In the rows, zero is written as 128.
Each named turn below is shown by a few rows before and after it. Which turns, in which order, take the first row of each later pair to the second? The first pair is answered.
z82 (before -> after):
[115 131 144 128 153 131 123 151 162 122  97 139 153 131 130 126 145 125
 137 127 106 150 173 132 141 134] -> [117 133 141 130 150 125 119 151 165 124 103 134 155 132 129 125 144 126
 140 127 105 154 175 132 142 134]
[123 148 138 145 154 153 127 152 154 115 129 104 147 115 135  95 153 126
 120 134 126 145 162 144 178 131] -> [105 138 136 141 153 160 119 150 153 106 113 110 146 112 137 107 158 126
 106 133 135 136 168 127 171 131]
[ 63 119 108 124 121 128 145 147  99 124 103 143 137 100 157 158 128 142
 119  97 161 130 151 101 110 138] -> [ 82 127 105 123 107 100 150 145 108 126 109 152 148 106 169 169 115 136
 145 111 149 160 148  92 106 137]
[107 121 134 133 146 142 105 188 152 106  75 145 188 122 137 177 133  88
 143 170 116 140 147  80 162 137] -> [130 137 134 142 139 120 114 185 162 119  96 142 186 124 140 173 122  84
 161 181  97 161 142  94 167 132]
z950 (before -> after):
[136 133 119 128 120 115 129  94  92 117 149 151 116 109 123 138  89 150
 140 112 112 169 105 138 102 136] -> [120 134 135 128 117  97 127 143 160 116  83 139 165 132 121 132 115 114
 133 159 122 166 124  97 129 137]
[173 102 133 158 114 110 172 189 149 103 127 124 143 131 128 112 115 128
  98 166 139 135 120 117 141 118] -> [189 108 124 162 120 120 173 158 111 110 169 127 110 114 129 109  98 144
 107 137 130 131 112 150 133 118]
[ 96 147 122 137 118 173 137 136 118 105 142 107 132 149 138 101 112 158
  57 103 152 122 115 180 157 133] -> [ 83 142 128 134 112 170 135 155 140 104 120 104 147 161 138 108 120 150
  54 121 153 118 118 164 163 134]
[133 135 142 132 143 144 141 137 148 127 134  97 118 142 119  63 154  89
 122 119 168  98 131 196 130 131] -> [ 97 129 146 116 110 154 145 116 105 109 143 140 101 151 140  96 139 124
  91 103 167 117  93 174  69 126]
z812 (before -> after):
[161 107 131 117 142 133 148 117 107 119 105 109 134 146 102 128 130  98
 157 141 123 119 150 129 144 155] -> [152 115 140 113 121 137 160 114  94 113 118 126 133 167 111 137 114 114
 144 144 115 134 120 135 109 155]
[ 79 157 136 137 106 168  98 109 108  75 100 128 132 129 124 142 161 140
  83 113 121 129 140 124 104 133] -> [ 87 150 132 140 121 155  91 117 141  78  71 109 146 121 114 134 169 120
 100 129 123 124 166 116 133 130]
[131  69  90 125  91 150 113  84  86 147 178 145  56 117 107 164 102 154
 148  68 138 105  91 139  68 121] -> [164  65  89 134 119  99  97 148 207 164  94  94 131 116  83 140 138  80
 192 139 146  89 161 102 157 121]
z697 (before -> after):
[179 161 110 144 141 128 133 105 129 133 179 112 102  99 131 125 123 126
 159  99  98 153 133 174 126 146] -> [174 170 115 148 148 128 135 109 140 133 174 106 113  94 136 119 133 117
 158 103  94 167 146 171 146 148]
[169 140 114 143 176 125 130  95 103 142 189  87  97  73 126 122 113 143
 126  98 131 131 167 151 125 131] -> [169 159 126 153 174 112 127 114 146 133 168  80 139  76 140 129 130 118
 127 121 119 169 186 130 165 130]
[180 107 101 131 132  47 112 144 128 136 120 149 111  82  78 126 119 101
 187 120 132 103 141 137 133 122] -> [174 107 101 131 144  59 111 144 127 137 121 142 109  78  76 120 129  99
 184 111 132  98 145 142 149 122]
z878 (before -> after):
[106 152 155 134  91 138 141 138 130 132 142 117 147 166 127 111 131 142
 123 139 111 137 103 149  94 127] -> [107 164 149 140 100 127 132 125 138 120 144 118 162 138 151 121 135 131
 130 137 100 175 134 127 130 126]
[170 116 111 129 147 125 130 121 136 152 139 113 109 124  99 106 121 129
 157 123 139  84 126 165 134 124] -> [175 129 107 132 147 102 122 110 143 143 143 119 121 102 120 121 120 120
 172 123 126 122 149 145 157 124]
[127 136 137 131 131 108 128 168 186 131  90 105 172 147 130 110 142  95
 126 163 133 118 141 114 157 128] -> [139 129 140 129 117  98 140 169 185 140  99 112 161 169 115 108 132 105
 134 172 134 102 114 128 121 126]
[157 157 147 143 114 114 141 121 123 133 179 142 132 148 136 126 110 135
 136 136 113 167 125 135 122 123] -> [119 153 149 149 147 153 129 137 129 120 159 116 143 128 132 108 148 130
  95 121 132 152 157 138 160 130]
Now pairs of rows:
Each pair is 2 to 3 turns apart.
[115 111 120 128 116 184 100 136  97 133  98 129  96 153 117 141 108 142
  98  95 159  91 116 189 103 117] -> [136 132 104 133  94 135  92  96  89 124 120 160 106 129 155 194  84 138
 134  94 127 171 128 151 109 111] => z878, z950, z812
[156 133 125 110 121  89 104 123 148 132 110 133 128 115 110 123 111 104
 151 137  78 110 141  82 148 127] -> [106 143 138 116 136 145 102 118 117 105 118 136 128  96 132 125 132 122
  98 108  82 126 153  81 167 131] => z812, z878
[109 140 147 124 127 194 154 149 116 152 141 133  99 153  78 123 112 151
  84 132 133 128  86 175 116 133] -> [ 96 153 149 133 144 207 149 149 128 145 146 126 113 139  93 123 124 142
  72 127 126 147 105 172 150 138] => z697, z950
[122 175 137 137 150 164 133 113  85 109 191 123 109  95 141 117 129 143
 111 105 120 158 134 165 146 132] -> [131 172 138 142 167 152 129 147 140 119 157  96 139  98 129  93 149 114
 118 136 126 145 166 161 190 135] => z950, z950
[157 133 119 136 137 135 137 120 116 156 167 101 112 120  94 106 127 144
 135 122 127  99 129 180 146 126] -> [169 130 124 132 112 110 144 129 132 168 158 111 124 148  94 117 113 139
 149 147 118 105 103 166 117 122] => z697, z82, z878
[164 124 114 141 115  86 134 130 151 136 133 123 133 133 121 134  93  92
 180 137 122 119 109 112 114 131] -> [149 125 127 141 111  99 142 154 177 136 117 113 145 152 113 120 105  90
 162 157 124 112 108 111 121 131] => z82, z950, z950
[109 150 141 176 122 160 143 171 179 135 115 116 165 135 125  93 150 128
 114 142 120 151 143 155 173 134] -> [ 83 141 123 158 112 186 133 119  96 118 156 146 115 109 139 125 133 169
  93  87 124 161 119 155 130 135] => z812, z812, z950
[149 122 128 123 120  93 112  98 118 107 114 146 135  97 147 181 130 154
 163 118 122 132 155  99 150 117] -> [148 120 134 126 123  91 112 115 145 113  94 139 151 110 143 175 138 141
 164 138 125 129 161  95 162 113] => z812, z812, z950
[126 151 138 147 142 130 156 178 197 137 175  82 161 131 129 123 135 132
 125 162 107 153 125 179 164 132] -> [ 99 159 136 141 124 143 152 140 147 113 202 112 148 116 163 158 121 156
  98 129  99 200 116 167 139 130] => z950, z878, z697
[105  60 150 126 120 151  51 112 126  98 123 159 147 144 135 158  93 127
 139 143 129 143 153  84  90  99] -> [120  51 143 126 121 141  53 104 117 104 127 159 137 137 127 155  86 127
 154 139 131 131 150  92  87  95] => z812, z878, z878
[ 69 157 113 107 139 117 128 140  95 122 123 146 120 121 130 122 158 132
  98 118 133 165  99 158 126 162] -> [106 133  93 103 158  95 120 142 104 143 115 129  98 109  95 105 155 120
 140 121 149 107 103 170 127 157] => z812, z878, z812
[144  84 117 117 173 140 111 150 119 100 117  87  98 157  45  99 155  87
 137  96 170  55  97 185 130 144] -> [124 102 130 124 169 117 100 176 177  81  74  84 161 155  71 121 175  49
 129 132 160 105 133 133 175 147] => z697, z82
[183 118 106 122 151  97 145 160 171 171 101  93 116 144  77  97 111 106
 193 152 145  42 110 168 161 121] -> [170 121 111 122 154 113 145 169 175 166  89  93 122 150  73 100 126 106
 181 154 147  40 110 163 163 126] => z697, z697, z82
[170 121 123 135 112  91 128 142 126 146 109 140 123 153 108 119 117 113
 178 155 116  72 127 137  97 143] -> [125 119 128 125 106 132 130 125  75 126 125 161 101 148 123 135 117 147
 131 120 124  80 107 135  65 146] => z82, z697, z950
[105 128 134 121 110 120 135 139 146 101 106 150 160 139 146 164 136 116
 112 126 122 154 141  71 114 123] -> [158 121 127 133 147 140 147 144 142 136 141 107 121 132  90  92 138 123
 145 111 134  73 136 159 134 132] => z950, z878
[125 145 142 140 132 137 121 105 121 134 152 145 136 123 151 152 119 142
 145 138 131 155 106 106 131 136] -> [146 137 143 140 135 116 121 125 149 145 131 128 139 134 133 137 116 123
 164 162 137 131 102 105 139 129] => z950, z697, z950
[169 112  99 118 123 101 111 157 144  95  87 117 126  67  95 114 149 108
 209 179 110  90 146  85 145 147] -> [113 115 121 117 126 195 131 155  81  89 119 119  89  93  83  89 158 163
 131 142 126  56  94 145 103 156] => z878, z812, z697
[121 103 116 129 140 121 116  90 102 141 150 148 114  74 138 114 147 121
 142 102 135 128 145 104 141 141] -> [131 121 135 137 120 124 139  90  95 151 179 153 114 105 145 108 129 139
 138 115 114 147 110 139 119 143] => z812, z82, z812
[170 147 171 114 174 122 159 122 175 137 139  80 122 135 126  75 152  94
 171 182 139 139 176 157 192 121] -> [105 153 200 109 146 196 179 119 115 113 164 108  99 174 140  77 152 149
  89 156 137 141 112 187 129 128] => z812, z878, z878
[ 92 172 143 126  86 152 150 104 100  98 195 179 146 107 142 164 113 170
 117 150  80 176 155 138 129 152] -> [ 55 149 144 111  83 166 140 120 101  85 144 190 153 117 134 173 128 170
  87 154 105 145 155 104 118 153] => z878, z82, z82
[140 134 120 140 172 151 125 120 125 142 160  95 130  95 121  88 139 122
 123 124 130 129 156 173 173 131] -> [103 112 143 112 101 128 136 138 119 134 125 147 133 171 130 137 111 140
  97 160 131 132  78 125  68 123] => z878, z950
